500 stands for zero in the data rows.
Here is a table of points, one per row:
589 586 475 459 590 471 423 613 365 605 506 574 680 659 525 500 467 496 522 553 623 597 373 357 510 614 453 383 491 674 620 606 582 418 492 426 454 568 468 459 442 440 364 627 463 493 517 629
382 669 640 480 525 555 651 550 514 438 574 530 505 488 533 509 524 572 391 571 652 514 294 427 403 488 553 397 637 438 351 361 479 463 406 438 559 538 474 395 559 629 639 449 472 577 469 713
513 631 498 673 578 484 537 562 501 495 575 355 432 618 596 497 573 563 606 602 447 483 452 397 464 481 474 485 396 501 440 520 587 320 607 494 441 383 584 563 356 403 477 447 554 508 477 325
492 513 438 554 292 615 417 425 460 600 416 423 532 423 555 411 604 614 326 429 380 414 405 628 451 507 381 438 467 539 537 590 584 606 407 440 497 492 527 410 351 526 574 597 490 379 395 454
495 556 602 434 458 518 513 533 662 529 492 721 498 419 474 561 815 509 476 531 281 436 601 435 495 544 461 583 468 404 410 435 633 436 591 510 499 510 645 532 496 432 258 570 377 506 534 574
457 564 592 497 606 416 434 373 391 538 510 705 500 403 490 401 423 564 441 386 404 413 448 537 490 448 494 381 511 655 438 501 347 498 574 626 707 645 558 527 585 337 447 601 547 577 465 328
553 556 385 546 532 511 505 457 422 475 562 445 330 464 380 326 441 445 488 557 620 427 540 415 644 507 489 558 536 524 627 307 582 432 404 574 418 458 757 543 621 437 534 566 517 484 522 496
547 522 567 492 438 478 437 578 561 745 455 404 444 473 532 650 558 443 633 455 582 485 616 585 403 290 470 448 503 597 536 382 433 474 431 558 469 580 307 444 535 234 482 562 611 493 469 421
464 501 477 449 444 578 521 538 487 365 600 407 477 491 568 566 485 530 565 505 330 412 498 556 631 596 468 325 684 640 601 529 605 448 366 411 574 562 515 502 621 535 412 333 475 442 449 362
443 434 450 439 553 331 461 536 454 653 523 566 719 527 518 517 537 490 537 466 550 531 606 566 536 472 651 545 437 268 535 409 436 435 354 441 670 423 523 546 579 485 545 541 469 461 417 439
352 489 529 364 441 587 456 456 501 461 381 602 551 408 513 421 478 588 482 656 543 541 536 453 573 301 487 771 326 597 560 590 629 424 577 252 530 422 408 514 512 405 545 355 611 401 543 537
473 492 468 346 448 451 441 400 555 364 379 389 496 531 399 389 384 497 439 474 451 519 496 412 407 475 605 425 596 440 335 492 670 641 581 401 288 540 563 494 484 354 563 623 647 543 575 423
577 452 541 419 436 381 462 439 518 318 685 552 542 709 507 682 526 636 377 489 534 619 597 616 538 420 314 439 520 530 357 536 502 550 594 524 379 451 471 548 561 428 455 449 441 436 488 495
532 552 525 363 605 584 575 582 700 396 463 681 490 514 505 446 458 647 565 537 613 496 482 477 536 596 512 517 336 456 554 476 371 351 287 507 372 610 517 721 363 558 530 463 569 399 521 479
589 444 365 372 496 597 527 631 438 585 439 477 563 534 456 399 353 568 516 396 312 457 359 428 484 447 468 396 330 491 286 326 415 516 404 570 414 417 458 438 498 512 404 514 466 391 543 538
435 636 402 413 416 386 615 562 514 598 424 514 529 618 326 485 636 508 377 445 441 532 585 533 490 483 427 626 543 719 601 696 362 521 368 649 507 372 641 474 575 542 563 484 555 446 630 564
468 436 308 570 386 611 469 550 380 486 599 525 615 533 670 529 534 541 485 594 489 359 624 591 456 550 549 557 465 599 474 422 562 608 520 491 581 557 508 498 412 535 383 546 673 598 428 703
499 531 569 644 549 579 486 452 426 400 448 490 526 485 548 386 598 441 609 425 470 429 477 702 596 538 423 434 376 316 367 543 373 537 455 383 499 545 653 531 600 292 491 391 353 607 558 685
465 413 546 444 417 634 541 541 446 379 543 410 555 526 406 584 629 676 540 731 615 618 395 470 684 432 528 537 456 502 453 493 299 593 541 522 567 514 489 482 483 351 480 634 440 653 639 487
621 441 523 642 621 524 552 650 341 351 548 531 558 442 354 685 603 601 594 386 539 518 528 589 291 399 529 515 439 478 634 576 589 478 462 425 465 366 565 401 555 504 551 548 501 564 439 463
493 578 418 593 413 523 567 633 569 457 499 610 579 509 668 514 316 624 358 480 567 473 501 555 464 541 285 563 621 316 567 620 384 450 507 563 412 509 618 568 555 439 538 591 465 529 522 435
710 441 655 656 532 594 550 351 501 434 427 609 468 569 444 451 370 514 503 570 534 423 562 480 385 526 490 709 554 596 437 564 410 644 398 576 478 560 476 371 422 485 430 546 510 625 355 570
492 356 701 500 492 538 486 595 556 540 593 504 691 420 351 471 373 425 418 456 335 490 355 556 574 543 497 529 351 752 492 466 608 481 523 521 484 535 594 522 530 559 727 485 424 605 427 414
666 490 483 569 541 469 374 672 639 470 569 485 468 598 677 461 591 427 516 487 540 235 385 344 625 410 577 621 584 520 472 544 435 481 589 388 486 478 579 409 566 492 614 408 654 352 511 580
526 565 429 366 395 646 449 416 430 424 501 448 508 588 634 518 493 337 515 524 501 628 419 644 431 483 592 668 541 415 581 378 567 552 393 584 616 587 579 541 590 502 336 427 582 516 490 366
384 620 484 609 261 431 492 526 435 465 445 622 555 669 558 462 539 448 610 530 610 358 636 397 387 638 604 426 437 650 395 440 438 542 449 440 448 467 444 453 555 567 571 431 379 604 717 414
611 613 533 386 651 521 639 503 536 341 436 364 466 473 596 605 576 503 551 526 617 530 505 458 505 536 523 420 445 513 433 452 660 554 521 564 685 511 612 645 442 560 650 568 483 446 418 572
418 516 401 389 520 495 473 572 530 436 519 563 572 528 551 610 472 437 571 564 439 471 526 619 610 658 551 495 452 386 502 536 428 675 687 687 391 560 486 358 527 477 685 457 536 517 408 435
519 428 408 479 675 483 450 414 479 498 408 599 540 516 600 379 534 567 585 448 537 559 485 634 426 648 592 476 694 614 373 552 568 494 578 365 489 348 483 589 623 508 502 556 453 612 487 379
399 502 416 414 483 545 620 560 421 439 747 553 377 479 370 425 335 398 637 514 541 501 599 502 535 441 405 554 627 456 353 564 637 369 439 522 581 545 475 530 399 498 554 549 536 475 613 470
500 387 544 448 612 349 479 514 351 456 486 367 407 440 522 455 449 548 439 591 492 536 558 493 544 711 481 460 414 461 572 554 478 460 349 442 507 479 416 450 650 530 383 407 621 485 436 561
428 466 353 522 424 603 782 513 531 545 472 564 460 361 484 488 496 434 503 439 632 609 569 464 466 479 492 397 552 548 402 368 413 407 539 436 463 266 553 491 451 355 528 412 635 405 317 510
422 677 428 484 660 418 429 450 440 389 432 464 472 355 525 478 541 558 319 498 592 432 711 528 623 361 584 444 462 625 430 434 500 452 509 557 349 587 419 396 489 634 478 477 423 468 482 557
410 652 467 649 698 633 378 395 650 540 357 481 554 486 480 593 522 446 554 590 378 644 508 421 453 536 332 479 462 447 561 362 542 589 440 569 530 426 447 455 609 608 581 461 671 579 539 334
526 465 525 420 518 652 544 576 469 490 434 418 424 385 556 580 459 208 373 640 439 433 587 328 464 512 484 389 425 447 472 779 378 518 500 413 568 374 428 498 576 542 440 618 396 580 443 329
616 317 356 552 423 450 420 462 596 565 533 351 487 504 492 499 461 626 604 514 449 510 643 467 556 445 496 496 477 423 423 504 550 449 428 549 534 546 469 496 588 650 557 657 340 584 584 525
447 376 613 502 604 470 449 611 479 465 411 417 482 540 526 334 678 353 527 586 409 563 545 677 391 563 414 588 608 630 376 494 432 465 401 584 365 579 391 666 479 489 623 645 498 426 463 510
547 356 393 461 546 534 615 421 721 364 512 492 628 684 368 375 555 390 464 491 478 478 530 507 332 340 545 395 527 518 661 486 434 559 516 369 686 558 464 444 499 573 474 530 415 399 468 442
510 377 553 575 522 519 429 645 346 591 365 591 450 563 544 458 422 743 478 624 388 522 658 341 378 446 475 430 629 449 579 415 487 443 682 585 612 597 540 435 469 495 542 421 450 352 491 480
560 443 625 571 436 578 419 447 744 600 514 630 380 500 492 496 469 500 470 459 618 600 447 599 642 562 499 370 515 463 483 660 655 489 376 549 623 417 342 440 705 487 508 523 593 372 546 556
453 356 511 536 536 523 556 193 490 618 647 536 497 438 684 666 554 475 540 562 605 431 509 389 515 406 520 508 399 589 425 525 444 421 578 550 399 553 720 516 551 636 569 604 480 378 501 505
338 568 530 453 709 557 360 413 524 495 540 400 530 566 514 614 351 491 421 402 465 372 461 565 416 450 506 650 652 416 530 486 437 311 506 503 624 268 362 409 380 552 439 528 442 475 645 521
513 458 658 456 489 496 402 623 538 511 597 451 720 376 530 410 430 444 547 493 576 492 702 443 420 451 436 394 559 378 571 506 504 651 605 669 575 372 582 641 467 614 432 399 640 570 498 660
460 434 551 453 572 497 655 509 527 585 331 459 392 607 497 486 502 593 646 373 431 527 486 420 566 525 560 566 567 566 508 609 424 600 594 576 516 565 604 529 617 489 364 364 483 588 556 538
478 464 453 533 529 355 704 618 590 600 474 461 471 463 534 546 415 545 389 623 406 491 522 616 457 593 718 663 467 478 388 520 661 520 545 600 553 566 443 361 541 395 477 498 415 539 467 551
305 508 472 459 479 474 634 443 374 599 467 555 329 642 570 526 560 472 452 465 560 471 516 416 483 493 342 551 420 437 591 489 547 520 498 383 471 647 472 532 441 540 617 492 439 466 356 533
332 568 571 702 466 328 524 556 586 334 539 358 452 546 423 375 481 443 623 565 512 559 383 501 647 441 396 476 440 539 501 483 454 461 628 500 617 485 529 449 417 573 351 692 483 298 389 544
701 629 451 578 389 411 532 434 327 538 391 517 596 467 293 532 648 407 410 480 547 528 432 492 470 630 537 572 494 384 361 590 543 396 662 549 530 627 405 573 496 592 566 490 622 356 605 427
468 479 413 607 530 559 483 484 418 513 487 554 559 410 391 547 502 492 693 469 440 550 415 403 558 379 447 620 654 482 494 504 566 605 416 574 482 529 317 593 566 518 556 349 331 409 377 526
565 488 457 591 541 616 594 381 514 565 386 343 595 685 365 501 410 506 344 483 585 332 517 550 633 560 410 478 456 529 497 393 550 445 645 589 549 440 393 798 485 406 472 444 481 532 504 582
637 500 588 317 335 578 469 573 419 558 424 521 385 517 527 483 552 445 547 405 476 560 334 593 602 433 498 518 524 545 476 477 512 321 591 608 383 375 538 413 495 691 427 494 499 626 437 523
502 477 395 526 527 476 462 461 580 510 662 504 623 351 544 432 621 613 457 528 616 454 325 299 486 523 552 574 509 450 493 521 527 580 463 691 451 424 337 508 455 441 288 474 493 556 355 336
552 624 512 514 400 407 550 404 436 504 518 532 499 527 514 455 533 554 497 535 303 460 458 525 639 274 634 374 586 393 626 650 392 398 470 460 409 513 365 658 453 579 627 533 627 715 426 585
519 375 472 456 477 520 451 436 499 332 440 512 517 342 422 600 561 504 644 303 488 411 573 449 583 726 469 488 512 562 559 520 426 418 604 536 552 536 391 370 319 467 533 506 552 506 564 556
531 539 419 563 486 573 309 526 569 611 622 559 375 565 298 582 510 478 369 545 435 670 615 443 541 568 520 540 516 528 348 385 356 401 546 263 537 627 582 516 408 538 492 402 566 602 336 509
518 579 538 559 638 466 655 420 458 577 695 590 433 524 454 542 430 520 609 510 295 493 497 554 493 520 554 448 338 452 495 527 514 757 455 427 472 441 414 507 459 544 446 541 647 422 589 535
402 461 652 525 587 649 512 648 473 610 520 479 483 591 474 530 552 442 413 210 587 519 568 449 690 456 583 514 578 407 576 463 604 695 471 363 400 601 456 465 485 562 436 690 566 494 565 395
449 380 436 581 485 495 434 471 487 384 457 666 384 618 615 371 547 382 410 447 473 658 500 425 466 441 525 424 330 455 598 501 624 412 581 703 493 447 448 333 476 447 576 539 471 625 519 607
These points spread out most along one direction. Take the direction at right angles to it along which they spread out most. Go by this last direction. Where along it does each point below lie, from 0 to 99? 50 is the average, and the first point above lies past it. One standard deviation of the points above along it is 16.
574 499 439 513 474 301 471 478 540 451 403 521 475 546 629 743 388 404 461 389 457 529 419 389 510 512 432 545 506 546 463 420 533 491 359 466 577 494 513 581 343 376 511 476 455 604 539 575 --> 52
553 675 334 551 529 475 415 612 574 478 585 483 358 315 545 448 470 475 477 412 636 524 495 563 375 366 480 488 358 586 477 596 576 514 603 463 551 686 506 554 543 490 503 448 492 565 586 561 --> 51
566 395 456 467 529 329 505 421 453 503 548 547 575 372 459 561 580 403 454 682 455 423 369 448 530 532 308 470 609 459 586 394 528 517 432 426 473 510 543 389 532 373 567 502 516 564 680 592 --> 54
493 548 549 574 393 447 585 414 615 505 372 533 650 428 493 549 347 402 644 569 467 511 545 611 444 496 560 489 585 493 662 455 529 377 534 419 224 576 491 423 563 584 327 580 463 504 464 554 --> 52
623 611 621 438 502 470 521 434 449 384 636 433 537 449 551 427 414 390 450 341 453 668 533 401 463 556 543 645 497 498 534 415 317 598 479 433 464 451 422 559 645 499 463 417 362 341 423 495 --> 37
404 423 535 575 347 473 497 504 457 505 394 379 571 344 637 531 444 622 518 364 362 722 498 469 461 565 535 561 525 559 487 496 430 477 540 369 512 540 509 605 534 525 569 560 588 466 683 545 --> 58
498 291 518 598 580 446 588 597 478 483 545 516 344 449 535 509 546 487 352 510 580 474 417 657 423 463 528 448 517 476 645 382 450 565 569 492 447 493 440 534 427 655 404 340 508 547 738 338 --> 43
552 521 600 602 450 493 398 509 418 528 429 581 514 448 542 562 452 426 420 565 515 575 533 565 611 453 715 390 573 484 512 559 532 599 338 584 535 418 615 506 203 477 435 415 384 320 590 366 --> 45
550 528 598 467 513 449 599 377 570 663 629 323 604 495 563 287 572 524 532 371 533 604 595 489 515 534 421 508 481 418 578 567 561 413 467 461 547 550 465 307 335 524 565 315 437 642 491 362 --> 40
394 514 300 432 581 524 407 490 534 689 502 445 462 470 423 497 474 430 562 613 624 609 353 570 509 502 510 459 572 509 534 676 453 598 596 409 447 545 654 504 376 546 503 453 387 510 492 660 --> 48
254 379 616 516 424 513 359 409 529 452 549 349 468 546 313 596 490 493 482 415 540 418 392 442 291 562 673 418 436 399 508 593 480 447 371 611 390 535 582 525 594 448 446 388 554 469 425 525 --> 43
546 577 533 420 360 488 426 471 546 563 591 519 317 451 464 500 510 597 543 538 459 444 463 520 421 672 636 525 518 535 762 357 469 576 578 504 489 337 405 650 488 397 600 605 317 506 491 557 --> 54
492 554 565 404 413 260 372 532 519 504 354 540 344 486 427 501 435 552 598 514 677 343 464 551 518 459 351 594 388 451 401 460 521 600 482 405 597 389 591 491 438 670 470 514 550 540 330 374 --> 45
651 553 572 287 492 610 501 456 447 560 480 403 429 534 471 491 443 574 532 595 470 380 473 606 389 492 449 434 537 404 534 513 493 496 553 511 536 578 461 420 555 460 553 482 457 376 583 509 --> 50
